Each path below is one point turned by a fixed rotation once a step. After each direction that follows a path, write how fast that rotation turns it, in degrees per step (0 if it stays still).
Each turn is a multiple of 5 degrees from 10 to 175, or 0.
Each row of a path follows its step; steps can be skipped.
Path 1:
step 0: [  6.2 -11.5 -18.5   3.2   2.2 -20.6  -4.9  28.1   3.9  -5.6   9.1 -52.9
 -24.8  15.6  -7.1  17.6  29.9   6.4  23.0  -8.3  19.3  13.5   9.2  -2.5
 -30.6   8.2 -21.2  -8.6  21.9  16.0  -1.7]
step 1: [ 14.4  23.3  10.7  -7.2  -3.3  12.9   0.9 -17.0   8.3  21.5   7.4 -37.6
 -32.6 -21.6   2.9  19.0  -8.4 -27.4  22.8  -4.7  11.0   5.3   3.9 -22.7
  -2.9  -3.4 -21.1   4.8  21.9  21.6 -39.1]
step 2: [ 27.7  15.2 -10.5  -9.9 -36.0  13.2   3.3  25.5  29.3  22.6   3.5  15.8
  -5.0  -7.0  13.0  17.8  -4.5   8.7  16.7  -7.7  31.3   4.6  -4.7 -27.8
  -6.0  13.5 -26.9 -11.2  21.1  10.2  16.4]
step 3: [ 22.3  15.9  -7.4   3.6  22.6  27.4  -9.4  31.8  18.9  -1.3  15.8 -12.3
 -11.1  -1.7  -3.4  -1.0  17.8  -7.7 -25.7  -0.2  21.3  11.6  12.9 -38.7
  -8.4  18.3  28.9 -20.7  30.0  16.8  -2.2]
step 4: [-10.8  23.4 -24.0 -29.7  25.1  17.6  -6.7  11.1   3.9  23.7  35.0  19.8
   3.2 -22.2  22.0  -2.7 -21.3 -13.1   7.4 -17.3   1.5  25.8  34.4 -18.9
   0.1  -2.7  -1.1   5.6  11.0  11.7 -15.2]
step 5: [ 22.0  -7.0 -20.6 -19.2  -3.3  -3.3  24.3  45.4  23.8  -8.4  13.5   6.3
  15.5  10.1  17.9  15.7  12.6  -3.9   4.9  -1.7   8.8  16.2  43.7  21.2
  -9.6 -11.4  -1.6 -18.6  -5.6  26.2   0.3]
step 6: [ -4.3  20.4  18.9 -16.5  22.3  39.2   4.4   7.4  17.7 -17.1  20.4  -5.7
  -3.4   5.6 -20.1  -4.1  30.8 -40.9  12.3   4.3   0.8  -4.6  26.6  18.4
 -14.1  -7.7 -12.2   1.3  13.5  24.8 -15.2]
step 7: [-29.2  -3.0 -19.0 -26.8  -4.4  17.8  11.3  33.3  15.4  -0.4 -13.1  10.2
  -9.5  -6.8  -9.8   0.8   8.3 -17.6  30.0  -6.4   7.2   6.0  15.2  -3.3
   4.1  21.3 -48.4  34.3   2.1   8.4   3.4]
step 8: [-11.9 -20.3 -18.5  22.2   9.0  -7.1  11.1  16.7  20.1   3.6  -6.2 -19.1
 -25.6  10.5 -28.0  19.7  43.6   6.9  14.7  -5.9  25.3  15.5  22.0 -11.9
 -17.7  10.5 -15.9 -12.5   2.1  22.9 -10.3]
step 9: [ -7.2   9.4   6.4  -6.7  -8.4   9.7  -4.4 -23.4  23.0  13.0  13.3 -31.9
 -24.6  -4.2 -20.6   9.5 -12.0 -22.2  38.9 -17.8  -5.1  22.1  23.6 -38.6
  -0.4 -12.1 -14.3  -4.1  23.6   2.6 -15.6]
step 10: [ 28.9  -2.5 -17.1   3.7 -23.2  17.0  29.4  16.5  47.7   9.0 -16.7  17.5
 -23.8  -5.1  17.5  17.7  -7.3   1.9  20.0 -20.1   9.1  17.7  -5.6 -23.2
   9.2  -4.0 -14.8 -10.4  19.4   7.2   4.6]
step 11: [ 10.8  19.0 -14.4  10.5  34.8  37.1 -11.3   8.9  42.2  -6.6  24.4  -8.3
 -12.6   7.7   1.7  14.5  19.4   2.4  -3.9  -6.7   3.6   1.8   0.0 -23.7
 -14.8   1.2  17.1 -29.7  29.3   4.4  24.6]
Speeds:
[  0.9   1.3  10.7   0.9   1.4  -9.1  -0.4  -4.3   2.4   1.7  -6.4  -5.6
 -11.8  -4.4  -1.1   1.6  -0.5  -0.9  -9.4  -8.3  12.8   5.8  -3.8  -8.7
   1.7  -7.8 -12.1  -0.3   0.8  -4.4   8.9]
45
[  3.0  -6.1 -10.0   8.1  -6.7  -8.9   2.0   5.5   6.0   7.0 -11.3   4.6
   8.2   1.1  10.2  -9.5   0.3   0.3   1.1  -6.8   6.0  -9.8   6.9   3.8
  -3.7   0.0  -5.2   0.9   6.5  -2.9   4.0]
135
[ -7.2  -1.6   6.5 -10.5   6.0  -4.5  -0.7  -5.5   5.1  -3.9   2.0   0.9
   2.0   8.8  13.2  -8.9   4.1  -8.6   2.2  -2.4   9.0   4.2   0.3   7.9
   5.7  10.0   3.3  -4.2  -9.0   4.7   4.3]
45
[  2.6  -1.1  -3.9  -3.0  12.7  -3.4   2.5   1.9   2.0 -13.1   6.1  -4.4
  -0.2  -6.7   8.3   7.2  -0.3  -2.5  -2.5   0.1  -5.5  -5.5  -5.1  16.3
  -4.6  -6.7  -9.3   6.2   5.7  -1.6   3.9]
55
[ -4.9   2.9   6.3   6.5  -1.5  -3.2  -4.0   0.7   7.3  -3.8  -4.6  -0.6
   4.4  -2.8  -6.1  -0.6 -16.5   4.3  -4.3  -7.3   2.5  -0.4  -7.2   8.6
 -12.9   4.2   8.3   4.5 -11.4  -2.1  -4.4]
0
Path 2:
step 0: [ -5.0  12.5   4.8  -0.5   0.3   5.7  -0.1  34.5  29.3  11.2  25.6  -2.2
  -0.3  -2.1 -24.7  40.8 -39.6  -4.3   3.9  -0.4 -13.4  23.7  -0.2   8.2
 -26.9  18.8   2.4  -0.1  24.0  -2.5  30.2]
step 1: [ -0.9 -11.5   6.1  -8.2   6.1 -24.5  -3.2  12.8  10.6 -11.6  22.2  -2.7
 -13.2  33.2  18.6  15.6 -25.0 -35.1 -22.0  23.3 -12.2  38.1   7.1 -18.9
 -33.0  -0.9  18.2  -9.5  -4.2  -6.9  -5.7]
step 2: [-22.3  10.1   8.8   3.6  12.3  11.2   4.3   3.9   3.9  -9.1 -18.7 -13.2
  -3.9   8.1 -19.8   7.3 -20.2 -23.6 -35.0  -3.8   4.7  20.7   9.2 -46.6
  -2.5 -36.5  16.7  18.7 -13.4 -15.1  29.0]
step 3: [-36.6  -0.5  -9.0 -16.6   3.8  10.5   0.6   2.2  29.6  16.4 -18.4 -11.3
  -1.8  18.5 -24.3   5.7  24.0  -9.3  16.1  12.7   6.2  19.0  -0.5 -39.9
 -25.9  24.4   0.8   9.3 -28.0  17.7  13.5]
step 4: [-20.7  14.3 -18.1  -9.2  33.1 -21.6 -13.0  43.3  24.1 -23.4  -2.2  13.1
   2.3   3.5 -18.0  -6.2  -3.4 -21.0  38.7   4.9  13.8  -0.1 -18.9  -6.5
 -12.9 -12.7  24.4   1.6   4.4  20.3  15.0]
step 5: [  3.7  23.4 -17.2 -25.8  11.5 -12.2   0.8  27.4  -8.4 -22.0  10.4 -16.1
  28.6  29.4  -5.3  11.8 -17.6 -11.4  -9.4 -22.5  33.1  29.6  10.8  -1.6
 -18.0  24.2   0.3   9.9  20.9  11.4   8.8]
step 6: [  5.5   2.2  13.1 -13.6 -13.2  -2.5 -27.6   5.6   9.5 -10.5   3.5  -3.3
  -5.4  10.6  21.1  -1.1  -2.1 -13.0 -16.0   2.5  10.5  16.7  -7.8 -52.1
 -30.7 -12.8  -9.9  26.4  43.9  28.9   6.8]
step 7: [ -1.0 -18.7   7.8   7.8  36.8  23.2 -22.5  22.2  21.5   9.1 -21.1  -3.1
   6.9  34.7  10.1  14.6  -0.5   6.9  -0.8 -10.3  -5.1  28.8   1.1 -17.1
  -6.8 -25.8 -32.9   8.8  -1.9  10.8  29.9]
step 8: [  1.0  14.0  13.7  22.0   0.3 -10.3   2.0  14.4  35.2 -10.1  -3.3  32.6
   9.7  39.2   8.9  29.0  15.3  -0.2   9.1  -5.7  10.1  -9.1  10.0 -17.6
 -35.9   3.7   8.2  14.5 -30.2   3.5  19.4]
step 9: [  0.2  27.3  26.4  -5.6  23.8   5.9 -19.3   8.4  14.2  -2.3   3.9   7.2
  10.6  -5.7 -30.1  42.3 -46.7 -20.6  13.2   5.1   1.1 -13.3   6.0   1.2
 -31.2   4.9   7.8  13.5  -0.2  17.0   8.9]
step 10: [-26.9   2.5   1.9   2.4   8.0  -6.5  16.2  23.5  24.5   5.5   7.1  -9.8
  12.2  19.3  20.5  17.5 -48.5 -20.2  -5.2  27.3   2.6  24.5   3.5 -18.3
 -25.6  21.2  -7.7  -9.7  22.1  -6.9 -16.5]
step 11: [-14.3  -9.3  10.3 -12.0  10.1  -4.1   7.7  24.1  14.8 -21.3  -1.5 -26.7
 -16.7  -4.5   9.4  -0.5 -20.5 -20.8 -36.1  -7.2  -1.6  -1.1 -15.8 -32.0
 -43.2 -22.3   1.1  -3.6 -10.9 -17.5  32.9]
Speeds:
[ -3.1  -8.2  -3.7  -5.5  -9.6  -3.8  11.7   2.7   9.1   2.6   1.0   4.2
   2.1   2.0   0.0   1.6   4.6  15.5 -10.2  -5.9  -1.7   0.3   4.3  -2.9
  -9.0  10.7   5.9   1.5   0.3   4.1  -6.8]
145
[ -2.1  -4.8   3.0   3.5   9.1   1.7  -7.0   5.0   1.6  -9.9  -0.2   6.2
 -16.8 -11.4   1.3  -3.9  -2.0   0.5  -0.4  -9.3  -1.0  -9.0   5.8  -6.5
  -2.0  -1.4   8.3   6.8   5.4  -2.1  -6.1]
155
[  4.5  14.0   5.1  -2.1 -12.5   5.1   0.2  -9.2  -7.1  -2.2   0.2  -4.1
  -0.5  -4.9  -8.6   4.5   3.0  -1.7  -5.3  -6.1   8.4  -7.7   5.0  -6.7
  -3.8   6.6  -0.3   9.9  -0.9  -3.2   8.2]
115
[ -4.9  -3.1  -4.0  -3.7   7.7   7.3  -2.8 -10.3  -3.4  -3.8  -1.5   1.6
  -2.3  -3.9  -3.6   3.6 -10.8   2.5  -4.1 -16.3  -3.2   8.7  -2.0   6.2
   0.8   7.8  -5.9  -7.1  -7.2   8.7   6.6]
160
[ -5.6  -3.8   3.7  -3.2   0.8   8.3  -2.0  -2.3  -1.1   3.0  -0.9  -1.7
   6.0  -1.0   5.1  -5.5  -7.2  -3.4 -18.2   4.0   6.5  -1.7  -5.5 -14.4
   8.4  -2.0  -7.7   0.7   0.5   0.8 -11.6]
85
[  6.2  -7.5  -2.1   1.2  -5.2   5.8  -0.7  10.9  -3.9  -3.0   4.6 -10.4
   4.5  -5.8  10.0 -10.2  -8.4  -0.1   1.8   0.0   3.4  -1.2  -9.0   2.8
  -4.1  12.4   4.3   0.5   6.8  -1.2  10.6]
65
